A single turn carries every row of the set below to another of its rows. Some are shown first; where does it send the rows asked next?
J_137: [ 0.82  1.03  0.79 -0.06  0.19  0.19 -0.55  0.66  1.20  0.56  0.89 -1.09
  0.84  2.79]
J_275: [-2.02 -1.88  1.46 -0.30 -0.81  0.26 -2.09 -0.85 -0.60  1.04 -1.62 -0.87
  0.03 -0.24]
J_507: [ 2.06 -1.94 -0.25  0.04  0.28 -1.08 -1.04 -1.14 -0.65 -1.52  0.92 -0.61
 -0.93 -0.89]
J_296: [-2.00 -2.14  2.15  0.44  0.30 -0.10 -1.50 -0.48 -0.14  0.69 -2.00 -0.54
 -0.23  1.03]
J_845: [ 0.85 -2.40 -0.49  2.13  0.29  0.42 -0.27 -1.83 -0.68 -0.56 -2.32 -0.89
  1.91  1.36]
J_501: [-0.90 -2.25 -0.36  0.31  0.78  0.06 -1.61  0.65 -1.72 -0.63  2.58 -0.45
  0.69  0.19]
J_232: [ 0.81  1.49  1.61 -0.46  1.65 -0.85 -0.58 -0.03 -1.66  0.45 -1.23  0.06
 -1.24  0.51]
J_176: [ 1.18  0.95  0.42 -1.43  1.65  0.42 -0.71 -0.55 -2.58  0.83 -0.74  0.86
 -0.64  0.23]
J_515: [ 0.85 -2.71 -0.25  0.72 -0.23 -0.36 -0.55 -2.83 -0.95  0.32 -2.28 -1.15
  1.19  0.32]
J_416: [-1.63 -2.79  1.11 -0.72  0.30  1.29 -1.75 -0.92 -0.79  1.04 -1.74  0.27
  0.03  0.63]
J_761: [-1.01 -2.48 -0.28  0.11 -0.22  0.67 -1.65  0.83 -0.71 -0.79  2.06 -0.94
  1.45  0.57]
J_282: [ 1.78 -2.35 -0.58  0.65  0.05 -0.39 -0.49 -0.96 -0.69 -1.66  1.47  0.32
 -1.07  0.07]
J_268: [-1.48 -0.64  0.32  1.60  0.23  0.03 -1.80  1.61 -1.08 -1.08  1.56 -0.89
  0.83  0.31]
J_754: [ 0.83  1.35  0.96 -1.23  0.45 -0.49 -1.19 -0.59 -1.87  0.64 -1.04 -0.11
 -1.14 -0.77]
J_736: [-1.60 -1.45  1.73  0.43 -0.32  1.08 -2.05  0.31  0.16 -0.15 -1.88  0.04
 -0.55  0.44]
J_866: [-1.07 -1.58  0.58  1.60  0.92 -1.30 -1.21  0.87 -1.12 -0.94  2.02 -1.43
  0.63  0.63]
J_506: [ 0.90 -0.56  0.90  0.02 -0.17  0.41 -0.72  0.19  2.12  0.10  0.62 -0.95
  0.44  2.69]
J_99: [ 0.41 -2.87  0.60  1.47  0.84 -0.54 -0.19 -2.26 -0.49  0.13 -2.54 -0.97
  0.96  1.49]
J_465: [ 1.28  0.13  0.88 -0.15  0.03  0.47 -0.26 -0.47  1.67  0.76 -0.68 -0.90
  0.70  3.06]
J_958: [ 0.33  1.18  0.22  1.22  1.79 -1.19  0.11 -0.52 -2.83  0.78 -0.88 -1.13
  1.67  1.34]
J_423: [-2.08 -1.87  1.32  0.04 -0.96  1.00 -1.37 -0.92 -0.74  1.12 -1.71  0.23
 -0.24  0.68]
J_613: [ 2.75 -1.41 -0.53  1.32  0.89 -0.32 -0.49 -0.59 -0.41 -2.27  0.15 -0.14
 -0.52  0.22]
J_341: [ 1.67  1.40  0.20 -1.83  0.94  0.69 -0.78  0.37 -1.74  0.01 -0.04  0.51
 -0.56  0.18]
J_956: [ 0.35  1.34 -0.72  0.97  0.54 -0.26  0.28 -0.81 -3.45  0.99 -0.11 -0.34
  1.72  1.05]
J_681: [ 0.49  0.88 -0.63  0.66  0.60 -0.89 -0.32 -1.22 -3.18  0.99 -0.58 -1.50
  2.11  0.22]
J_796: [ 0.91  1.61  0.67 -0.87  0.50  0.04 -0.42 -0.41 -2.23  0.56 -0.59  0.94
 -1.27  0.10]
J_927: [ 0.19  0.83 -0.57 -0.05  1.60  0.20 -0.37 -0.59 -3.69  1.27 -0.17 -0.34
  1.77  0.91]
J_678: [ 0.84 -2.16 -0.46 -0.21  0.10  1.25 -0.17 -2.07 -1.01  0.71 -2.58 -0.52
  2.06  1.52]
J_511: [-1.08 -1.46 -0.15  0.87 -0.30 -0.98 -1.68  0.22 -1.62 -0.39  2.02 -1.68
  1.15 -0.48]
J_900: [ 0.10 -3.42 -0.35  0.32  0.64  0.88 -0.61 -2.37 -1.29  0.73 -2.00 -0.23
  1.48  1.31]
J_971: [ 1.49  1.32  1.04 -0.24  0.91  0.42 -0.83 -0.09 -1.10 -0.37 -1.93  0.69
 -1.33  0.22]
J_466: [ 0.37  0.28  0.80  0.25 -0.07  0.49 -0.43 -0.13  1.33  1.08 -0.35 -1.24
  1.55  3.22]
J_210: [ 2.04 -3.03 -0.70 -0.42  0.26  0.48 -0.80 -0.74  0.01 -1.74  1.04 -0.16
 -0.01  0.37]
J_179: [-1.24 -1.87 -0.31  1.34 -0.41 -0.29 -1.21  0.47 -1.43 -0.76  2.52 -0.65
  0.66  0.29]
J_267: [ 0.40 -2.64 -0.28  1.13 -0.39  0.47  0.04 -2.72 -1.09  0.51 -2.28 -0.12
  1.01  1.27]
J_538: [ 0.95 -0.72  0.29  0.63 -0.09  0.19 -0.38 -0.07  1.73  0.14  0.81 -1.36
  1.48  3.11]
J_151: [ 1.84  0.68  0.22  0.17  0.35 -0.04 -0.01 -0.04  1.10  0.28  0.57 -1.13
  1.05  2.95]
J_400: [ 1.77 -1.99  0.35  0.88  1.36 -1.45 -0.48 -0.40 -0.36 -1.85  1.06 -0.43
 -1.05  0.32]
J_728: [-1.32 -1.35  1.12 -1.31 -0.39  1.77 -1.57 -0.34 -0.48  1.14 -2.15  0.02
  0.60  0.98]
J_569: [-0.20  1.17 -0.39  1.82  0.89  0.09 -0.40  0.05 -2.66  0.36 -1.00 -1.04
  2.46  1.17]
J_553: [ 1.79 -2.73 -0.78 -0.04  1.23 -0.15 -0.86 -0.72 -1.26 -1.46  1.67  0.13
 -0.36  0.08]
J_513: [ 0.81  1.14 -1.04 -0.23  0.92  0.35 -0.25  0.10 -2.95  0.54  0.60 -0.80
  2.43  1.11]

J_511 goes to J_681
J_210 goes to J_341
And these:
J_569 goes to J_845
J_796 goes to J_423
J_296 goes to J_866
J_151 goes to J_465
J_176 goes to J_416

A single turn carries every row of the set below to another of its rows. Some are shown first; where does it send the rows asked next?
J_922: [ 0.50  0.96  1.24 -0.33  0.47 -0.97 -1.42 -1.90 -0.23  0.06 -0.35 -0.50
  1.24 -0.69  0.38  0.85  1.28  0.99  3.47  0.59 -0.21 -0.72 -1.66]
J_781: [-0.27 -1.60  2.10 -0.62  0.82 -0.66 -0.40 -1.77 -0.45 -1.81 -0.08  0.44
  0.91  1.34 -1.18 -0.04  0.85  2.12 -0.23 -0.41 -0.91 -1.38  0.25]
J_676: [-1.18 -0.38 -0.71 -1.91  0.56 -0.09  1.57  0.18 -1.55  1.07 -0.15 -1.98
 -0.96  0.62  0.60 -0.96  0.32 -0.38  2.61 -0.33 -0.95  1.04 -1.24]
J_329: [-0.99 -0.65  1.05 -0.94  0.25 -0.25 -1.45 -0.50 -1.57 -1.98 -0.02  3.09
  0.62  0.50  0.15  0.51  1.30  0.98 -0.69 -0.11 -0.28 -0.10  0.70]
J_576: [-0.09  1.74 -2.72 -0.17 -0.02  0.08 -0.34 -0.81 -0.55 -1.15  0.81  0.47
  0.57  0.63  0.64  1.22  0.71 -1.76  1.20  1.49 -0.98 -0.65 -1.22]
J_778: [ 0.47 -0.61  0.31 -0.23 -0.50 -0.72  0.15 -0.51 -0.98  1.26 -0.49 -0.82
  0.93  0.64  0.17 -1.07 -1.21  0.85  0.22 -0.64  2.87 -0.20  2.87]
J_561: [-1.52 -0.79  0.49 -0.02 -0.63  1.24 -0.51 -0.74 -0.88 -2.41  0.14 -0.13
  0.00  1.12  0.56  1.83  0.83 -0.04  0.89 -0.65  0.27  1.54 -2.04]
J_585: [ 0.59 -0.09 -0.95  0.13  0.19  1.09 -0.59  0.74 -0.81  0.35 -1.97 -1.97
 -1.11  0.37 -0.11 -0.59  0.86 -1.13  2.72 -0.29 -0.23  0.97 -2.10]
J_23: [ 1.13  0.88  0.20  0.40 -1.41 -0.53  0.00 -1.21  0.57 -1.13 -1.23 -0.14
 -0.64 -0.09  0.28 -0.25 -0.51  0.41 -2.76 -0.31 -0.57  2.17  0.96]
J_38: [-0.32 -0.47  0.97 -0.39 -0.34 -1.51 -2.09 -0.27  0.51  0.21 -1.23  0.07
  0.14  0.49  0.16  0.63 -0.10 -1.59 -2.70  0.81 -1.23 -1.51 -0.75]
J_612: [-0.44 -0.13  0.85 -1.79  1.84  0.29 -0.04  0.56  2.60  1.53 -0.73 -1.48
 -0.52 -0.26 -0.43  0.55  0.70 -0.96  2.13  0.21  0.27 -0.50  0.97]
J_616: [ 0.71  1.71 -0.91 -0.17 -0.05  0.47  1.32  0.65 -1.53  1.94  0.61 -0.32
 -0.27  1.19 -0.73 -0.48  1.27 -0.72 -0.39  1.29 -1.44  1.98  0.21]
J_193: [ 1.03 -0.23 -0.47  0.74  0.35 -0.07  0.35  1.71 -0.18  0.18 -0.09 -0.98
  1.73 -0.91 -0.16 -3.37 -0.74 -1.01  0.18  0.49  0.47 -1.23  0.73]
J_88: [ 0.29  0.25 -3.29 -0.17  0.60 -0.95  0.46  0.34  1.71 -0.31  0.40 -0.34
 -1.31 -1.35 -1.45  0.15 -0.53  0.10  1.09  0.02  0.40  1.38  0.86]
J_292: [ 0.96  1.66  0.16 -0.62  1.01 -0.51 -1.39  2.67 -1.59  0.58 -0.71 -0.87
  0.83  0.37 -0.43  0.04  0.86 -1.37  0.87 -1.38  1.27 -0.93 -0.38]
J_815: [ 0.13  0.08  0.99 -0.10  0.13 -0.79 -0.14 -2.93  1.03 -0.26  0.50  0.32
  1.87 -0.33  0.63  0.74 -0.78  1.38  0.20  0.16  0.60  2.85 -0.11]
J_545: [-1.60  0.71 -0.97 -0.68  0.22 -0.68 -0.21 -0.79  1.47 -0.20 -1.46 -2.30
 -1.09 -0.78  1.32 -2.66 -0.51  1.04 -0.22 -0.39  0.17  0.72 -0.62]
J_141: [-0.43 -0.20 -0.91  0.28 -1.47 -1.23 -1.32  0.41  1.09 -0.13 -0.94  1.79
 -2.28  0.24  0.41  0.27  1.01  0.81 -0.26 -0.14  2.44  0.31  0.60]
J_723: [ 0.04 -1.53 -0.87  0.22  2.79 -0.27  1.07 -0.38  0.55 -0.19  1.06  1.07
  0.40  0.80 -1.08 -1.05 -0.48  0.97 -0.29  0.22 -1.12  1.71  1.49]
J_461: [-1.59 -0.15  1.16 -1.72 -1.26 -1.41 -0.64  0.58 -0.46  1.22  0.37  0.97
  0.91  0.45  1.00 -1.52  1.78  0.24  1.62  0.09 -1.87 -1.03  0.61]
J_698: [-0.50 -0.86  1.04  0.11 -0.08  0.18 -2.20  0.33 -0.32 -0.82  0.58 -1.86
  0.74 -0.35 -0.92  0.61 -1.72  1.93 -0.51 -0.50  1.30 -1.40  0.10]
J_196: [ 0.57  0.15  1.78 -1.67  0.47  0.34 -0.35 -1.14  0.01  0.68  0.49  0.41
  1.42 -0.51  0.70  1.25  0.30 -1.12  1.58  2.45 -0.86 -1.05 -1.55]
J_402: [ 1.07  0.09 -4.17 -0.47 -0.16 -0.58 -0.73 -0.08  0.29 -0.11 -1.32  0.31
  0.02  0.37 -1.28 -1.98 -0.51 -0.63  0.42  0.31  0.02  0.45  0.68]
J_820: [ 1.54  1.33  0.64  0.09 -1.33 -1.12 -1.35  0.56 -0.57 -1.19  0.55 -0.81
  0.52  1.02  2.17 -0.11 -0.59  0.94  1.67 -0.95  0.39 -2.09 -0.61]
J_879: [ 1.56  0.02  0.32 -0.57 -2.02 -0.29  0.03 -1.02  0.31  0.78 -0.66  0.45
  0.57  0.87 -2.29 -0.74  0.29  1.19 -2.23  0.67  0.43  1.03  1.44]

J_141 goes to J_612
J_329 goes to J_88
J_585 goes to J_781
And these:
J_576 goes to J_815
J_698 goes to J_193

